Turns in one plane each, and the order they were made in; the first pair answered:
gur (before -> after):
[  2.2 -25.5  -2.4  21.2 -20.5   8.7  19.1  -2.6  34.5  -1.5   3.9  18.5
 -27.7  32.5  -8.1   8.7 -11.2 -29.1  -0.5   5.4  24.0  -3.4  -0.7 -30.5
 -25.6  -8.5  -5.5  -3.4  12.5   4.2   3.3]  ->  [ -3.1  -3.8 -12.7  33.2  10.5  -2.6   1.5 -21.5  20.4  -6.9   2.0 -16.3
 -49.3  30.1 -14.4  -7.9  -9.7   7.4  14.5 -14.4  11.1  -8.6   3.7 -19.1
  15.7 -21.1  -8.2 -11.2  19.0   4.8  12.5]
[ -3.6  15.1   1.6  31.2   4.9 -30.1  -0.4  -5.7 -34.6  -2.8  -8.3 -12.7
  16.9  11.2   2.5  -5.0 -10.8  -5.6  18.9 -24.7 -10.9  18.0   5.3   9.9
   2.2 -15.6  -1.1   6.9  18.8  -0.4  11.3]  ->  [ -9.6  -1.2  11.2   6.7  -7.4 -34.6 -10.4  13.0 -24.9   0.0 -18.9  -6.7
  24.1 -14.4 -10.9  13.2  -7.5 -22.8  13.8 -12.0 -13.4   7.5  10.5  14.5
  -1.5  -9.6 -27.7   1.2  -5.9  17.6  -5.9]
[ 10.6 -22.8  -4.6  10.5 -31.0  27.1  34.1  11.5  16.3  10.1  32.0  10.0
 -30.1  36.8  -6.2 -15.8 -24.2   3.4 -11.8  11.9  -9.2   8.5  -1.5 -10.5
   0.1   8.6  27.9 -26.5  40.2 -11.1  -6.3]  ->  [ -5.5 -11.6  -7.8  -0.5  -4.8   6.3  -0.2   3.6   9.9   6.4  16.3 -32.0
 -51.8   7.5 -24.4 -20.6 -20.0  29.2   5.1   1.1 -25.7  -9.8   7.9   4.8
  44.0   0.1  -5.5 -43.0  19.8   7.2 -10.9]
[  3.5  -3.5   3.0  15.0  -4.9  -1.6  14.7  -4.7  18.2  20.0   4.4   7.0
 -16.1  -2.8  -5.4 -18.1 -14.2 -11.5   1.8 -36.2  -7.7  -7.8   4.5   8.5
  -9.4  -1.9 -20.3  -0.4  -7.4   7.5 -13.4]  ->  [  6.3  -4.1   2.6  17.9  -5.4   0.6  17.4  -3.3  17.5  20.5   7.0   9.9
 -14.0   1.3  -2.0 -18.3 -16.1 -12.3   1.3 -34.7  -5.8  -7.5   2.2   8.9
 -12.3  -1.8 -17.4   0.6  -5.4   3.2 -12.4]
bonop (before -> after):
[  8.8 -13.3 -12.1 -17.1   7.3   0.2  -9.0 -19.9   8.8 -16.8 -16.1  -8.4
 -18.2   5.6  -6.0   5.1  33.3   9.7 -10.6   9.2 -16.8   8.4  -8.6  25.8
   3.2 -25.7 -22.3  -6.1   3.7 -24.6  32.0]  ->  [  3.8 -18.2  -7.1 -22.4   1.1  -6.4 -13.9  -9.0   8.0 -14.5 -26.8  -0.6
  -4.9  -5.0  -9.1  14.3  32.6  -3.8 -13.8  13.8 -17.8  11.7  -9.0  25.0
  -3.4 -25.6 -26.4  -6.0  -2.4 -18.4  26.7]
[-12.2 -10.8  17.0   1.7   7.2  -3.9  30.4 -28.7  10.8   2.4  20.4 -21.8
  15.9  25.3   1.8 -39.0  -9.1   7.8   0.7 -40.7   7.5  -5.3   2.7   8.7
  -2.9  -5.3   1.5  -9.5  33.7 -10.7  -8.5]  ->  [-21.6 -11.6  16.4 -26.5   3.4   4.7  20.5 -29.0   8.6   2.8  25.0 -33.5
  12.7  28.2   4.4 -27.8  15.0  23.8  -6.3 -19.9   8.3 -10.4   1.2  13.9
   4.1   6.0   5.2  -7.8  27.8 -14.8  -6.4]
[  4.7   7.1   1.4  28.6  10.6 -22.1   2.1   4.6   8.4  -3.0 -17.8  10.9
  22.4 -11.3   3.4 -24.4 -33.2 -28.1  11.0 -19.6 -10.0  -0.2   3.3  -1.4
 -12.4 -24.6  -7.8  10.7  11.6   5.1  10.2]  ->  [  8.4  16.3  -8.3  27.4  20.5 -10.2   8.7 -16.6   9.4  -7.0   3.3  -6.4
  -3.0  12.0  12.2 -37.9 -22.1   5.6  12.8 -22.9  -8.1  -2.4   1.4  -0.4
   5.7 -20.5   0.7  12.5  24.8  -3.8  20.4]
[ -0.2  19.2 -15.8  -5.3  18.0  14.0   8.2 -32.2   3.0  -4.3  22.6 -30.2
 -36.3  24.3   8.8 -18.8  14.0  47.8  10.1  -3.2  -4.7  -3.5  -0.6   6.0
  26.8  11.6   9.9  -0.8   3.2 -12.1   8.9]  ->  [-16.5   5.5  -4.3 -48.3   1.2  11.9 -15.5  -8.0  -0.3  -1.3   5.3 -29.0
 -15.5   7.3   2.7  14.7  35.2  36.2  -7.1  31.3  -5.5  -9.5  -0.2  13.4
  18.5  23.9   7.7  -0.9 -18.3  -7.7   2.3]
Dab (before -> after):
[-21.5  15.1 -10.1  -4.0  36.4 -18.8 -24.9  -3.5 -17.3  -4.3 -19.0 -23.9
   0.7 -14.4 -15.0  -2.4   4.2  27.0  11.9 -20.9 -18.5  -8.2   8.4  12.7
  28.6 -16.2  -6.0  -6.8   2.8   2.0   3.4]  ->  [ -9.2  20.8 -15.9   2.4  32.2  -0.3  -4.9 -14.3 -16.7  -5.0   2.5 -16.8
  -3.9  20.0   3.4 -10.1  11.4  41.3   7.0 -14.0 -10.3   0.7   0.0   7.3
  18.5 -10.1  26.6   5.0  27.4 -18.8  20.2]
[ -0.1  -5.9   1.0  22.2  -1.1 -13.6   8.0  -7.8  15.5  -6.0  -0.6   2.2
 -12.4 -22.6  -8.7  -8.2 -23.1 -15.4  14.2 -30.1  -8.1 -16.0   5.3  -9.6
  -1.0 -13.9 -34.8 -18.8 -11.9  24.3 -16.2]  ->  [ 14.5   2.5  -7.6  30.8  -5.6   9.9  32.7 -21.7  16.0  -6.2  26.5   9.6
 -20.0  19.8  13.3 -20.5 -13.1   0.5   6.6 -23.3   5.0  -4.2  -3.8 -14.1
 -11.4  -5.6   3.5  -5.7  17.2   0.3   2.8]
[ -8.4 -29.8  42.0 -33.5   6.8  -5.6 -23.0  -8.0  16.4  -1.3  -3.4  -0.2
  -7.5 -21.3 -17.7   0.6  -4.3   9.0  -8.5  26.3 -19.8   7.9  21.5  32.9
  -8.4 -25.6  13.6 -20.6  -4.9  11.0   4.4]  ->  [  0.0 -23.9  33.7 -21.7  17.4   2.2  -9.9 -25.1  24.6  -6.7  15.4 -11.4
 -30.3  -9.9 -15.6 -17.0  -6.0  28.5  -2.0  16.1 -18.8   0.8  23.0  30.3
   3.7 -23.4  10.6 -19.9   4.8  11.7   6.3]
Pairs:
(2 to 3 turns a pair)
[  2.9 -20.2  27.3 -20.7 -33.3   1.0  -8.3  -1.4  26.1   6.4  21.9   0.5
  24.5 -30.4 -25.0  11.8  11.1  -0.1 -21.6   9.9 -27.1 -34.2   8.5  13.4
  18.4   4.0   5.9  13.7  20.6  13.4   8.0]  ->  [ 12.2 -15.5  19.4 -14.5 -33.0  11.7   5.3 -15.5  31.1   4.3  40.7   0.5
  12.8 -10.0 -16.5   0.1  12.3  15.7 -21.7   9.0 -22.4 -32.3   5.3  11.4
  17.5   7.7  15.8  14.3  33.4   5.9  15.7] : Dab, Dab
[ 13.9   5.1   5.5  -2.3   8.0   7.0  21.2 -18.4  29.3   5.4  29.8  -9.6
 -38.1  18.3  -1.1 -14.2   5.6  34.9  -0.6 -36.3   0.5  -3.1  15.7  -1.0
  43.0  23.4 -33.7 -17.7   6.6  -0.7  11.2]  ->  [  5.6  17.0  17.3   9.8  -5.2  -1.8   9.7   3.7 -14.0  14.0  -0.9  16.8
  29.1  36.4  18.2   6.0   0.0   5.0 -14.4 -26.4   1.3  42.4   0.1  -3.6
   5.4  12.6  34.6  -0.9  27.9 -33.7  37.4] : Dab, Dab, gur
[ -5.6   7.9  21.5  -9.4   6.4  -1.2  -2.9 -33.8  -0.5  -4.8  -5.6 -33.2
 -15.7  15.2   8.9 -15.0  -9.1   3.0  -1.7 -19.3 -17.5   8.3   4.0   5.7
  15.6  -2.2 -11.2  -4.6 -14.1 -26.6  -6.5]  ->  [-14.9  -0.4  27.8 -28.1  -3.5  -3.7 -14.4 -18.3  -2.1  -3.8 -18.7 -28.1
   0.3   2.1   3.7   2.3  -2.8  -9.7  -9.3  -5.1 -20.2   7.1   5.1   7.9
   6.6   2.0 -13.9  -4.5 -26.9 -23.7 -11.9] : bonop, bonop
[ 27.3  27.7  -9.9  22.3  18.1 -17.3  42.0  -3.6 -17.1 -28.3  17.5  -1.2
 -30.4   4.6   3.2   6.8 -28.6 -24.3  11.5 -42.2 -14.7  -5.1 -25.2   4.1
   1.3 -38.7  16.2 -20.0  -3.4   6.4   5.2]  ->  [ 27.0   2.2  -2.1  -4.5  -7.9 -10.4  46.3  16.5   6.4 -27.1  19.1  15.2
 -26.9 -13.8  -4.3  27.5 -19.3 -49.3  -1.4 -20.0  -8.3 -21.9 -20.0   3.5
 -16.8 -23.3 -11.8 -19.8 -27.4  22.3 -16.6] : gur, bonop, gur
[ 9.7  7.5 -4.4 15.0 -2.1  4.0 14.1 -9.6 -2.8 -6.7  8.6  5.9  7.2 25.5
  6.6 -3.0  3.4  4.9 -5.6 -9.0  6.8  6.4 -7.4 -7.0 -8.9 -2.8 17.7  2.6
 19.8 -9.3 12.6]  ->  [ -9.2  -0.7  10.1 -12.0  -9.8  -9.2 -14.5  12.1 -10.8  -2.0 -16.2   3.9
  23.8  -3.6  -4.2  22.6  12.0  -9.7 -10.2   8.7  -0.2   1.1  -3.1   1.3
  -7.9  -0.8   4.4  -1.7  -3.9   0.8   2.1] : bonop, Dab
[-16.7 -11.6 -12.4 -24.8  14.5 -10.3  -6.2   2.7   6.1 -10.6 -12.8 -22.2
   5.2  -7.6  17.5 -17.0  12.3   1.3  -4.7   5.9  -6.1  13.4  11.2  -1.9
   4.8   2.3  27.5  24.1 -17.6 -30.7   3.5]  ->  [-13.1 -11.0  -9.9  -3.3  15.1 -21.8  -3.6   5.6   4.5  -9.2 -22.1 -11.6
  15.5 -15.0  15.6 -22.1  -8.2 -14.5   2.7 -11.6  -7.5  20.2  10.3  -6.0
  -3.1  -8.8  24.8  22.8 -14.6 -26.7   2.0] : bonop, bonop, gur
[ -7.6 -15.4   2.5 -18.8   3.2   5.1   5.1   8.8  11.6   0.4   8.5  -7.6
  -7.9 -17.2  -2.3   3.6   8.3  -4.8  -7.2   6.8  -2.6 -20.2   3.2  10.6
  -2.7   9.4 -24.7  -0.1 -22.3  27.5 -19.2]  ->  [  1.8 -11.8   1.4  11.3   9.1  -0.6  16.3   4.2  14.2  -0.4  10.0  -0.3
 -11.4 -13.6  -5.6 -10.6 -12.8 -11.9   3.0 -16.1  -1.2 -15.4   3.5   4.1
  -6.3  -1.7 -26.2  -1.9 -13.4  29.0 -16.5] : bonop, bonop
[  4.3  -1.9  32.9 -16.5  -2.0   4.9  16.1  -9.4   4.7  -8.2  -9.3   5.3
  15.5  14.1  27.3  -9.2  38.7   6.9   3.9  23.3  18.4  -8.4 -19.1 -23.3
   5.9   6.1  15.0  -1.2  12.0 -27.0   4.0]  ->  [ -3.4 -10.1  36.9 -32.0  -2.9  -1.2   3.1  -1.3   9.4  -9.5 -16.7   0.2
  14.3  -7.5  19.0  -1.2  42.9   2.2   3.3  28.6  14.5 -20.4 -14.5 -18.6
  13.2  10.8  -6.2  -6.4  -5.7 -15.3  -8.1] : gur, gur
[ -4.4   3.6  -6.3  29.0   5.6 -10.2  20.1 -23.1   9.0  12.8   7.0  10.4
 -15.5   0.8  -8.7 -16.6 -17.3  21.9  16.9 -25.2  -7.7   0.0   4.1  -3.3
   9.2 -19.7 -18.8  11.8  20.5 -13.8  -7.1]  ->  [  0.2  -5.2  -5.1  14.8  -7.2   6.2  35.5 -22.4  19.7  12.2  22.7  20.3
 -18.6   9.7  -4.5 -15.1  -5.5  21.5   6.9 -11.3   1.6  -5.1   3.2  -5.5
  -1.3  -7.8 -19.2  16.8  20.7 -14.2 -11.1] : gur, Dab
[  3.0 -14.0  18.0  -3.9  -0.4  25.2  -5.6   8.3 -16.4  31.4 -11.6 -10.7
 -22.8  12.0 -16.8 -21.4  16.4  -4.2  -8.6   2.7   5.3 -21.8 -12.1  23.3
   6.5  -0.1 -17.3 -19.8 -25.5  39.2 -21.0]  ->  [  7.4 -18.0  26.3  10.9 -12.8  25.4   7.2  17.5 -20.8  35.2 -18.6  12.5
  -0.9  17.1  -9.9 -19.1   3.2 -27.9 -12.8  -0.8  10.2  -4.9 -17.0  13.9
 -20.9  -6.4  -1.2 -11.9 -16.4  31.6 -18.8] : bonop, gur, Dab
[-18.3   7.7 -11.5 -10.1  -8.8 -21.5 -25.3   3.2  26.4  17.7  12.5 -12.3
 -10.3  16.8   6.8  11.6  19.6  28.5  11.2 -13.1  17.8 -23.7  30.2 -10.6
  16.9  18.5  -7.4  -5.4  16.7 -21.9   7.3]  ->  [-21.2  -4.4   0.1 -12.9 -21.0 -31.5 -32.9  25.0  23.8  22.0  -6.4   5.0
  14.1  -0.5   0.6  27.3  12.5  -0.8   5.7  -8.9  14.7 -18.4  30.2 -11.5
  -2.7  14.8 -14.3  -5.2   5.2 -12.8  -1.2] : bonop, gur, Dab
[  3.2  -4.5  -2.8 -23.4 -11.8  23.8   8.6  -6.5   8.4  -8.6  17.4  -4.0
 -12.7  25.9  13.2   1.7  19.7  20.9  -6.3  22.7  14.0   0.5   2.0   4.4
  -6.5  15.5  14.5  10.7   9.5 -13.0   0.9]  ->  [ -3.3 -12.6   2.6 -37.5 -14.2  19.6  -2.0   3.4  11.7  -8.1   8.7  -7.1
 -11.1   8.0   6.5  12.6  22.4  10.8  -7.5  29.1  12.2  -7.7   5.5   7.1
  -2.9  17.2  -3.5   5.6  -6.5  -0.9 -10.3] : gur, gur
[-12.0   1.3   8.5 -12.0  -6.6  -1.4  -7.0  -8.1 -17.6   8.3  -2.1   5.3
  17.7 -31.7  -6.8  -7.0  -2.4   2.5   2.5  -7.5   8.9 -14.7  -0.8   2.2
   7.1  -1.1 -11.3 -20.8   0.0   3.6  -5.3]  ->  [-12.4   7.9   5.4 -14.7  -3.4   4.4  -6.6 -17.7 -20.9   6.9   7.2  -3.2
   9.9 -21.4  -3.5 -10.2   4.4  20.1   2.7  -4.2   9.0 -15.2  -2.9   3.5
  17.3   3.9  -2.0 -18.6   5.0  -3.2   2.6] : Dab, Dab, gur
[-17.4   5.6   1.2 -23.4   8.7  -7.6 -17.1   5.0 -21.6   8.4 -17.5 -21.8
  13.2   0.3   2.9  21.8  17.4   7.9 -15.4  14.4 -14.2   2.2   1.8  -0.6
   8.7  -0.8   6.2  -4.6 -12.3 -17.6  13.9]  ->  [ -8.8  -0.1   0.4   7.2  16.8 -21.3  -7.7   3.2  -6.9   5.5 -14.9 -15.5
  -1.7 -19.3 -10.5   4.1 -11.5  -9.7   1.3 -16.6 -14.4  -7.1  12.2  -6.0
  11.5 -14.5 -31.3 -15.5 -19.1   8.4  -1.2] : gur, bonop, Dab
[ 27.1  12.1  -7.4  39.5  -8.4 -18.1  33.5 -28.1  13.6   1.8  -2.4  10.1
 -30.1  12.9  -6.1 -13.0   7.3   7.5   9.8 -16.4  15.2  -0.5  -4.8  12.6
   3.2 -14.5 -18.9   3.6  -7.3  -4.7  15.5]  ->  [ 30.6   5.3  -8.0  24.5 -19.1  -3.4  41.4 -26.0  20.3   5.2   8.4  18.1
 -29.6  23.7   2.3  -6.4  19.2   8.2  -0.6  -1.3  21.3  -0.7  -7.2  10.3
  -8.6  -4.7  -9.4   8.1  -6.6 -12.5  17.8] : gur, Dab
[  2.5 -28.2   5.4  -0.2  -3.6 -10.9  11.9  12.8  28.2  27.2 -10.7  20.1
   8.3 -10.2   2.7  31.1 -18.8 -37.4 -23.6  21.9   4.0 -12.2 -30.5  -9.8
  -9.3  14.7  -0.7   0.2 -31.2  -1.7 -61.7]  ->  [  7.7   2.9 -16.0   9.2  20.8   7.0  15.1 -23.9   5.1  21.4  13.2 -12.1
 -11.5  39.7  25.9   8.1  -0.6  23.2 -18.8  17.9   2.4   3.6 -40.7  -4.1
  21.9  13.5  50.6   8.5   6.5 -37.4 -25.6] : gur, bonop
[ 22.3  12.9  -1.7  -2.4   2.1  22.5  39.6  13.7  27.4   4.5  48.2   4.6
 -32.0  16.2  -2.2 -33.3   8.5  -3.4  -1.1  -5.5  -0.8 -37.0  -9.1  -2.5
   7.8  17.3   6.8   3.6  -3.9   0.4  49.3]  ->  [  8.5  38.2  -3.2  16.2  28.7  -3.8   3.3   9.7 -10.3   3.6  15.5 -17.7
 -14.7   5.2  -5.4 -38.1  -3.7   4.6  12.2 -24.5 -17.7 -20.8 -10.2   7.8
  31.2  -4.9  24.0  -3.2   1.9  -8.5  64.6] : Dab, bonop, gur
[ -6.1  -5.2  21.9   5.8  -7.2  -9.5 -38.4  -2.3 -31.4  10.9 -18.5  -5.3
  13.6   6.4 -10.8  12.7   2.6 -16.7  11.9 -12.4  11.6  -3.0   0.8  30.4
  -8.9   3.4   4.3  20.4  22.9   2.4  -2.2]  ->  [  5.4   0.0   9.1  18.8  -0.7   4.4 -20.7 -23.5 -24.2   4.7   5.1 -14.3
 -14.4  25.9  -5.3  -7.2   2.2   5.4  14.4 -21.3  14.3  -7.1   1.0  28.0
  -0.8   7.1   8.0  22.4  34.1  -3.3   2.7] : Dab, Dab
[ -3.8  13.7  11.1 -19.3 -10.9 -25.6 -35.1 -10.1   1.9 -15.5 -28.9   5.6
  45.8 -15.0  11.4   0.1  15.6  40.5 -19.8   8.2 -11.2   0.4  16.1  15.6
  -6.4 -12.9  29.7  -1.7 -35.5  -2.3  45.7]  ->  [ 18.2  23.2  -4.1  17.5   4.4 -15.0  -2.6 -38.4  14.6 -19.4   3.9   4.9
  13.3  11.1  17.0 -37.1   0.3  58.5  -8.1 -19.1  -4.0  -1.8  13.9   7.4
  -2.3 -15.2  30.2   0.1 -12.4  -5.4  52.8] : bonop, Dab, Dab
[ 15.7 -19.3  -2.0  13.7   1.5 -28.2 -39.6  35.4 -26.8 -19.5 -16.2   3.7
  18.2 -29.2 -14.8  -7.3 -22.4 -48.8   3.4 -15.7 -24.1 -10.0  22.1  25.1
  15.4 -37.6 -33.7  -0.4 -11.3  -1.7  -9.4]  ->  [ 30.9   2.3 -24.2   6.7   8.6  14.2  -8.7  -7.3 -25.0 -27.1  37.7 -16.9
 -16.0  40.8  17.6 -31.6  11.0  19.8  -4.8  -0.4  -9.6  -7.5   9.5  23.5
  32.6 -17.2  20.6  16.1  30.7 -40.4  22.3] : bonop, Dab, bonop
[ 15.6 -17.3  -3.2   9.8  12.3  13.2  17.9  10.3  23.1   6.0  22.5  16.5
  -5.7  10.0   3.2   5.7  11.1 -32.2   1.2   9.0  -1.8   4.1 -10.3  -4.2
 -27.6  22.2  -5.2 -10.1   0.5   0.6 -12.9]  ->  [ 10.6 -18.7  -1.5  11.2  19.4   2.8   6.8  12.2  25.5   5.0  15.7   6.6
 -10.9  -9.7  -7.4   4.5   5.6 -31.6   7.3   1.0  -6.6  -4.6  -5.3  -1.9
 -17.6  17.5 -26.7 -17.5  -9.6  11.4 -21.0] : bonop, Dab, Dab
